In the data rows, zero lies at 4.5, halfway between 4 and 5.
Here are some points:
[9 6 4 2 4 4 4 3 4 0 5 5 5 6 4 4]
[3 5 2 2 1 2 4 3 4 8 3 7 6 5 6 4]
[4 6 3 3 4 2 5 3 3 1 5 4 4 3 4 7]
[4 4 6 8 6 6 5 5 4 3 4 2 5 3 3 4]
[4 3 4 4 2 3 5 2 1 4 4 7 8 5 6 5]
[3 3 4 4 3 2 3 4 4 1 2 4 5 7 4 6]
[4 4 6 9 9 8 6 8 5 7 5 3 2 3 4 2]
[3 4 4 4 2 3 4 3 5 8 5 8 6 6 7 4]
[6 6 6 5 3 5 4 5 4 1 4 3 3 4 3 3]
[2 5 3 2 1 0 4 1 3 4 4 6 5 7 4 8]
[7 5 6 4 4 4 5 3 2 4 3 4 5 3 2 5]
[5 5 6 5 6 4 5 3 4 3 3 4 3 3 5 3]
[3 3 5 7 5 6 8 9 6 9 5 4 4 3 2 4]
[3 4 3 9 7 7 7 9 7 9 5 5 4 4 2 6]
[8 6 4 4 3 3 2 2 3 2 3 3 5 4 4 3]
[7 5 7 5 3 2 3 1 4 3 3 2 4 3 4 4]
[2 4 3 2 2 2 3 3 4 4 4 7 7 7 7 3]
[4 4 5 3 2 4 3 0 3 1 3 4 6 4 7 5]
[3 5 4 5 4 4 5 6 6 6 6 6 5 5 5 4]
[6 4 6 5 4 4 5 1 4 2 3 3 5 3 2 3]
[3 4 5 7 8 4 5 5 4 3 3 4 5 3 4 2]
[3 3 6 3 2 5 4 6 7 9 6 9 7 6 5 4]
[8 6 7 4 4 3 3 3 3 1 2 3 4 4 2 6]
[3 2 3 3 2 3 4 2 4 0 4 5 5 5 6 6]
[3 3 5 9 9 8 7 8 5 9 4 3 4 4 2 3]
[2 4 4 7 9 7 8 9 8 9 8 2 5 2 4 5]
[2 7 5 4 1 3 4 4 5 3 5 7 5 8 8 4]
[2 4 6 4 3 6 6 8 7 9 8 9 5 7 6 6]
[1 4 3 7 8 8 6 9 7 9 6 4 4 3 3 5]
[4 5 4 3 4 4 5 6 5 9 7 8 7 5 6 4]
[3 5 6 8 7 7 7 8 5 7 6 4 3 4 4 3]
[2 4 2 3 3 5 4 2 5 7 5 7 7 8 7 4]
[2 5 5 5 6 7 7 9 6 9 7 5 4 4 5 5]
[5 5 5 5 6 5 2 4 4 1 2 2 3 3 4 6]
[2 3 3 3 3 3 4 3 5 6 5 6 6 6 5 6]
[2 3 5 7 8 6 7 8 5 7 6 5 5 2 2 3]
[2 3 5 9 8 8 8 9 5 8 3 3 5 4 6 2]
[9 7 4 5 4 4 4 2 4 4 5 6 3 4 3 4]
[4 5 5 6 6 6 5 4 4 3 3 4 4 4 4 4]
[5 5 5 8 7 6 5 5 5 3 3 2 2 4 2 5]
[5 5 4 3 3 3 4 1 4 2 3 2 4 2 3 5]
[7 4 5 3 2 6 3 4 6 2 4 4 2 5 4 5]
[3 7 5 4 5 3 6 9 6 9 7 5 6 6 4 4]
[3 4 4 3 3 5 4 6 5 7 6 8 6 7 7 5]
[2 4 6 5 7 3 5 2 4 1 3 4 5 3 4 3]
[2 5 7 2 4 3 4 4 4 5 5 7 6 7 7 6]
[7 7 4 4 3 2 4 4 4 2 3 4 5 4 4 3]
[6 5 5 4 3 4 2 3 4 4 3 2 5 3 2 4]
[3 6 4 2 4 3 4 2 3 3 4 4 4 6 5 5]
[9 5 5 7 2 4 5 2 3 3 5 3 4 5 4 3]
[2 5 4 3 4 4 6 5 7 8 5 5 4 6 4 4]
[8 6 4 4 3 3 4 3 4 2 3 2 5 3 3 2]
[9 5 5 4 5 4 1 1 4 1 3 5 5 3 4 3]
[2 4 3 5 3 4 3 1 4 2 5 3 6 6 5 6]
[6 5 4 2 3 4 4 3 2 3 3 4 3 3 3 4]
[3 4 3 3 0 5 4 0 1 2 4 3 5 5 6 6]
[7 5 5 2 4 3 2 4 5 2 5 3 3 2 3 4]
[3 4 4 3 2 4 5 2 4 2 4 3 5 4 6 6]
[8 5 5 3 2 5 4 2 4 2 3 4 3 3 4 4]
[2 4 3 5 3 5 4 5 5 9 8 8 8 6 7 5]
[3 5 3 5 6 8 7 8 7 7 6 5 5 5 4 5]
[7 4 6 2 2 5 4 2 3 4 4 4 4 3 5 3]
[8 5 6 6 3 3 3 1 4 0 3 3 3 3 4 3]
[7 5 4 4 3 4 1 1 3 2 3 2 4 4 2 4]
[7 3 4 2 3 2 2 3 4 0 3 3 2 3 3 5]
[9 5 2 3 1 3 4 1 4 2 5 4 3 2 3 4]
[3 5 4 7 9 5 5 4 5 5 6 3 3 4 3 4]
[3 5 2 5 4 5 4 9 6 8 5 5 6 4 4 3]
[4 5 3 2 2 2 3 5 3 7 5 9 7 5 6 5]
[7 4 5 2 4 3 4 3 4 2 5 4 3 3 4 3]
[3 4 3 6 7 7 6 9 5 9 7 4 2 3 2 4]
[4 4 4 4 5 3 7 9 8 9 5 5 6 4 4 5]
[8 7 6 3 2 4 2 3 2 1 2 3 5 3 2 3]
[2 5 4 7 5 4 7 8 5 6 5 4 3 3 3 4]
[3 5 3 3 2 4 3 3 4 5 4 6 6 9 5 6]
[3 3 4 3 1 4 5 4 4 5 5 7 7 9 7 6]
[2 5 3 3 3 3 2 2 4 1 3 6 6 5 7 7]
[9 6 7 4 2 4 4 3 5 2 4 4 3 2 5 3]
[2 2 4 4 4 4 7 8 7 9 7 5 6 5 4 5]
[8 6 4 5 2 3 2 1 4 2 4 2 4 4 3 2]
[4 5 4 9 9 8 9 9 7 8 7 5 2 3 3 3]
[7 3 5 4 3 5 4 3 4 1 5 3 4 2 5 3]
[2 3 4 5 5 6 7 9 9 9 9 5 3 5 3 5]
[3 3 4 6 6 6 6 9 5 9 6 6 4 4 3 2]
[2 5 4 2 2 6 2 3 4 3 1 4 4 6 6 6]
[9 7 6 3 6 4 4 3 4 3 3 4 4 2 2 4]
[2 4 3 2 2 5 6 5 7 8 5 8 5 8 6 4]
[2 4 4 2 2 3 4 3 4 2 3 4 4 6 5 6]
Then 34 other points, each followed by its number:
[3 6 5 6 9 6 7 9 5 7 8 4 4 3 2 3] 0
[3 4 4 4 5 2 4 2 5 4 5 7 5 8 8 5] 1
[2 6 3 2 2 4 5 3 5 6 4 8 7 8 7 6] 2
[2 5 5 8 8 7 8 9 7 8 6 5 3 3 2 3] 3
[4 3 6 9 9 8 9 9 6 8 4 3 6 3 4 4] 4
[4 5 6 8 8 7 5 5 4 5 3 2 4 3 4 3] 5
[6 5 3 3 4 4 2 3 3 3 4 4 6 4 4 5] 6
[1 5 5 3 3 4 4 2 3 2 3 5 5 8 6 7] 7
[3 4 4 3 2 2 4 2 3 2 2 5 4 6 6 5] 8
[4 5 5 1 1 3 4 3 2 3 4 5 3 6 8 6] 9
[9 6 5 6 4 2 6 1 3 2 5 3 4 4 4 3] 10
[2 3 5 4 3 2 2 3 5 3 4 3 6 7 7 8] 11
[7 4 3 2 5 4 4 0 2 2 5 4 5 6 7 6] 12
[3 5 5 2 2 4 3 4 4 4 2 4 7 8 8 6] 13
[4 5 4 2 3 6 5 8 5 9 7 7 5 5 5 7] 14
[4 2 2 3 2 5 3 1 4 2 3 5 2 6 7 5] 15
[7 5 4 3 5 3 3 2 2 3 3 3 3 4 5 4] 16
[7 5 8 5 6 4 5 4 4 2 4 4 4 4 3 6] 17
[9 6 6 4 3 4 3 3 3 2 4 4 4 3 3 2] 18
[4 3 4 2 1 4 4 2 3 1 4 3 4 3 5 7] 19
[3 3 6 3 2 3 3 3 4 3 4 3 4 4 4 8] 20
[4 4 2 2 2 6 5 0 3 2 3 4 7 6 9 6] 21
[2 4 3 2 3 4 3 1 3 1 3 3 5 5 7 7] 22
[3 5 1 3 3 1 3 4 4 1 5 8 5 5 7 8] 23
[8 3 6 6 4 4 3 1 3 2 5 4 4 3 3 3] 24
[3 4 2 2 4 4 2 2 4 2 2 5 5 6 7 7] 25
[3 4 4 4 2 4 4 3 5 4 4 5 5 7 6 7] 26
[5 3 7 9 7 6 4 5 2 3 1 2 5 3 3 6] 27
[4 4 4 4 4 4 2 4 3 3 5 6 7 7 7 6] 28
[3 3 4 8 7 4 3 5 4 2 4 4 3 5 5 5] 29
[4 3 3 7 9 5 6 8 5 4 2 0 3 4 4 5] 30
[5 3 5 3 4 4 6 9 5 9 6 5 5 4 4 3] 31
[5 4 4 7 7 7 7 9 8 9 7 5 5 4 2 5] 32
[4 5 3 3 3 3 3 1 3 2 4 4 4 5 5 5] 33
Which of these numbered points is nearest to each point below, ignoring the direction in which the first points spread most? Its number follows each.
[9 5 6 3 3 3 3 3 4 1 5 4 4 4 2 5] > 32
[3 4 2 3 2 5 4 1 2 4 5 4 6 6 5 6] > 33
[9 6 9 3 4 4 3 2 4 1 5 5 4 4 3 5] > 17
[2 4 2 2 2 4 3 2 4 2 5 2 5 7 6 8] > 22
[4 4 4 7 8 6 6 9 6 5 7 3 4 3 4 5] > 0
[9 6 6 4 2 4 3 3 3 3 4 3 4 3 4 3] > 18
[8 5 6 2 3 4 4 3 3 2 4 4 4 2 3 2] > 18
[2 4 4 4 5 5 6 6 5 7 6 7 5 6 4 4] > 33
[3 2 3 3 4 3 3 3 4 3 4 7 5 5 6 7] > 25
[3 3 2 2 4 4 5 7 6 9 6 5 5 3 3 3] > 31
[3 5 5 2 5 5 6 9 6 9 7 8 4 6 5 5] > 14
[3 4 3 3 5 5 4 5 5 5 6 8 8 7 7 5] > 28
[5 4 4 2 2 3 2 2 3 2 3 3 4 4 5 7] > 20
[6 5 7 6 6 5 2 3 5 1 3 2 4 4 4 4] > 5
[2 5 4 4 4 3 3 2 2 3 3 5 5 8 6 6] > 7
[9 5 5 4 3 3 2 1 4 2 3 4 4 5 3 4] > 32
[3 5 3 4 4 4 3 1 3 5 5 4 6 7 7 6] > 33
Now 34 new points, numbered from 0 again:
[8 4 7 5 3 5 3 2 3 2 3 4 5 4 3 2] 0
[4 5 5 7 7 6 6 5 3 2 3 2 4 3 3 2] 1
[5 4 5 2 3 4 4 4 5 7 4 8 7 7 7 5] 2
[4 4 2 2 2 5 2 2 3 4 5 6 7 8 8 7] 3
[4 6 3 2 2 5 4 2 3 2 4 5 2 4 5 6] 4
[3 5 4 7 7 8 8 9 8 9 9 4 5 3 3 4] 5
[4 4 4 2 1 5 3 1 5 3 2 5 5 8 8 6] 6
[9 6 6 4 4 4 2 3 2 2 4 3 3 5 2 4] 7
[4 5 5 8 8 7 6 4 5 3 3 4 4 3 3 4] 8
[3 4 2 5 5 8 8 9 7 9 7 8 5 4 3 4] 9
[2 3 5 5 7 8 7 9 6 9 6 5 6 2 4 3] 10
[3 5 4 2 3 4 5 4 4 6 5 7 5 6 6 3] 11
[3 4 4 3 5 4 4 4 6 8 6 9 6 7 6 5] 12
[8 5 5 5 4 4 3 2 4 2 3 4 4 3 4 3] 13
[3 3 3 4 6 7 6 7 4 8 7 5 5 4 4 3] 14
[8 6 4 3 1 3 4 1 3 1 3 6 4 3 5 3] 15
[5 4 5 9 9 6 5 6 6 5 3 3 5 3 3 2] 16
[3 5 4 4 5 8 7 9 7 9 7 7 6 5 4 5] 17
[3 6 4 5 5 5 4 9 5 9 7 6 5 6 4 6] 18
[1 1 4 3 3 2 5 3 4 8 5 7 6 7 6 4] 19
[4 4 5 4 2 5 3 2 3 1 2 4 5 5 6 7] 20
[3 4 3 3 2 5 6 4 4 7 6 9 7 6 5 4] 21
[4 4 3 9 9 7 7 9 6 5 6 2 3 3 4 5] 22
[9 7 7 6 6 4 3 5 6 2 5 3 3 5 3 4] 23
[9 6 5 3 3 3 3 1 1 3 4 4 4 2 4 3] 24
[4 3 6 7 6 7 7 9 6 9 4 5 4 3 4 4] 25
[2 4 5 2 2 4 4 3 6 5 7 7 6 7 6 7] 26
[8 7 6 2 2 3 4 1 1 2 2 5 2 5 4 3] 27
[4 4 5 8 6 7 7 8 7 8 4 5 3 3 3 4] 28
[2 4 4 3 4 6 7 8 7 9 6 5 6 5 4 4] 29
[3 3 5 2 3 2 4 3 4 2 4 2 6 5 7 6] 30
[9 7 8 5 4 3 3 0 5 2 4 4 3 4 3 4] 31
[4 6 6 9 8 5 3 4 5 2 3 3 4 3 4 4] 32
[3 5 4 4 2 5 3 3 4 4 3 5 6 7 5 6] 33
The same question for these:
[2 4 3 3 1 5 5 4 5 7 4 7 6 6 5 7] > 33
[5 3 4 2 3 3 3 1 6 2 4 4 1 4 7 4] > 4
[4 3 4 4 3 6 7 6 6 9 7 7 4 3 4 5] > 9
[3 1 4 5 5 6 4 7 5 9 7 6 7 5 6 4] > 14
[2 3 5 2 4 2 4 2 4 2 5 5 5 6 8 6] > 30
[1 6 5 2 2 4 3 3 4 2 5 4 3 6 6 8] > 4
[6 6 5 3 3 6 4 3 3 3 3 3 4 3 3 2] > 10
[8 6 5 3 5 4 2 3 2 3 3 3 2 3 2 3] > 7
[1 3 4 3 3 4 4 5 4 6 6 9 7 7 6 6] > 26
[3 5 7 6 7 7 5 2 5 3 3 4 4 3 4 5] > 8
[4 4 5 9 9 6 6 7 5 4 5 3 1 3 3 5] > 22
[2 2 5 3 2 5 4 7 7 8 5 5 4 5 4 4] > 29
[1 3 5 3 2 3 3 3 3 2 2 3 4 3 6 5] > 30
[5 5 6 7 7 4 2 5 3 2 3 4 3 4 4 4] > 32
[9 8 7 5 6 4 3 4 4 2 4 4 5 4 3 5] > 23
[0 3 5 5 4 7 7 9 8 9 8 5 5 4 4 5] > 29
[2 1 1 4 3 2 4 6 4 9 6 8 5 8 4 5] > 19
